Here are some points:
[ 0.   1.3  1.7  1.7 -1.3  0.1  0.9 -1.3]
[-0.8  0.3  2.5  1.   0.6 -0.2  2.2 -1.5]
[ 0.1  1.   1.9  0.3 -0.4  0.4 -0.1  0.2]
[ 0.4  0.1  0.3  0.3  0.6  0.9  1.3 -0.3]
[ 1.   0.8  0.3 -0.6 -0.3  0.6 -0.1  0. ]
[-1.8  0.4  0.6  1.2  0.6 -1.4  2.4  0.4]
[-0.5  0.8  1.  -0.2  1.8  0.8 -0.2  0.1]
[-0.3  0.1 -0.4 -0.1  0.  -0.3  1.  -0.2]
[-0.9  0.3  0.1  0.4  0.3 -0.7  1.2  0.3]
[-0.2  0.1  2.3  0.6 -0.4  0.6  0.2  0.3]
[0.2 1.6 3.3 1.3 1.1 0.2 1.7 0.2]
[ 1.1 -1.  -2.3 -2.4 -0.8  0.1 -1.5  1.4]
[-0.9  0.5 -0.2  0.1  0.1  0.  -0.8 -0.5]
[ 1.3 -0.8 -2.3 -1.7 -0.9  0.8 -0.6  0.9]
[-1.4  1.8  4.3  1.5  0.3 -1.2  4.1 -0.3]
[ 0.2  1.3  0.7  0.1  0.6 -0.6 -0.9 -0.7]
[ 1.   0.8 -2.5 -1.2 -0.4  0.9 -1.2 -0.2]
[ 0.1  0.   1.7  0.8  0.9  1.3 -0.9  0.1]
[-0.9  1.8  2.3  2.4 -0.6 -0.3  1.6 -1. ]
[-0.7 -0.7 -1.   0.2 -0.1 -1.3 -0.2 -0.3]
[-0.5  0.5 -0.6  0.8  0.4 -1.1  0.7  0.9]
Then 10 other points, each followed by its number:
[ 1.9 -2.1 -4.7 -1.5 -0.7  1.5 -3.   0.7] 0
[ 1.6 -1.2 -2.9 -2.8 -0.6  0.7 -1.9  1.9] 1
[ 0.  -0.1  0.5  0.3 -0.7 -0.4  0.1 -0.6] 2
[ 0.2 -0.5  1.8  0.2  0.1 -0.8  1.2 -0.1] 3
[ 0.5 -1.7 -3.1 -0.1 -0.6 -0.7 -1.3  0.6] 4
[-1.5 -0.2 -1.1  0.9  0.8 -1.4  1.   0.1] 5
[ 0.8 -1.2 -0.1 -1.8  0.5  0.9 -0.7 -0.7] 6
[-0.3  0.   1.8  1.   1.3 -0.1  0.9 -1.5] 7
[ 0.1 -1.1 -1.4 -0.6  0.6  0.2  0.  -0.2] 8
[ 0.1 -1.4 -1.6 -0.2  0.  -1.1 -1.3  0.6] 9
Which two of these numbered points are nearest to each point below, ignoring the direction in which the first points spread most? Their numbers follow each, nearest first.
[-0.9  2.2  4.4  2.5  0.  -1.4  2.7 -0.8] > 2 1
[-1.   0.6  0.7  1.2  0.  -1.1  1.  -0.2] > 9 4
[-1.6  2.   2.4  0.8  1.2 -0.2  0.  -1.8] > 7 2
[ 1.2  0.  -0.4 -0.8 -0.6  0.9  0.8  2. ] > 1 3
[ 0.4 -1.1  0.2 -2.3 -0.3  1.4 -1.3  0.6] > 6 1
Now 10 new points, numbered from 0 again:
[ 1.6 -1.7 -1.2 -2.4 -1.1  1.2 -2.1  1.4] 0
[ 0.3 -0.9 -0.7 -1.2  0.   1.8 -2.1 -0.9] 1
[-0.8  1.4  0.8  2.2  0.3  0.3  0.4 -0.6] 2
[-0.7 -0.5 -2.2 -0.4  0.8  0.4 -0.6  0.4] 3
[-0.6 -0.2  0.5 -0.7  0.  -1.1  0.3 -0.5] 4
[ 1.7 -1.  -2.7 -2.5 -1.3  2.2 -3.3  2.3] 5
[-1.1  0.8  1.9  2.   0.7  0.2  0.  -1.3] 6
[-1.8  0.4  4.4  0.1  1.4 -0.4  1.8  0. ] 7
[ 0.2  0.8  1.1  0.5  0.2  0.4 -1.3  0.8] 8
[-0.6 -0.7 -3.   0.3  0.  -0.6  2.5 -1.4] 9
The same question for these:
[-0.3  1.6  0.3  1.3 -0.2 -0.4 -0.7 -0.1] > 2 6
[ 1.6  0.2 -0.6  0.3 -1.   1.2 -0.6 -0.1] > 2 5
[ 1.9 -1.9 -1.1 -0.6 -0.6  0.5 -1.6  1.4] > 0 5
[-0.2  0.4  1.2 -0.2  0.1 -0.7  1.6  0.2] > 4 3
[ 1.8 -0.8 -2.4 -0.7 -1.2  2.1 -2.3  0.5] > 5 2
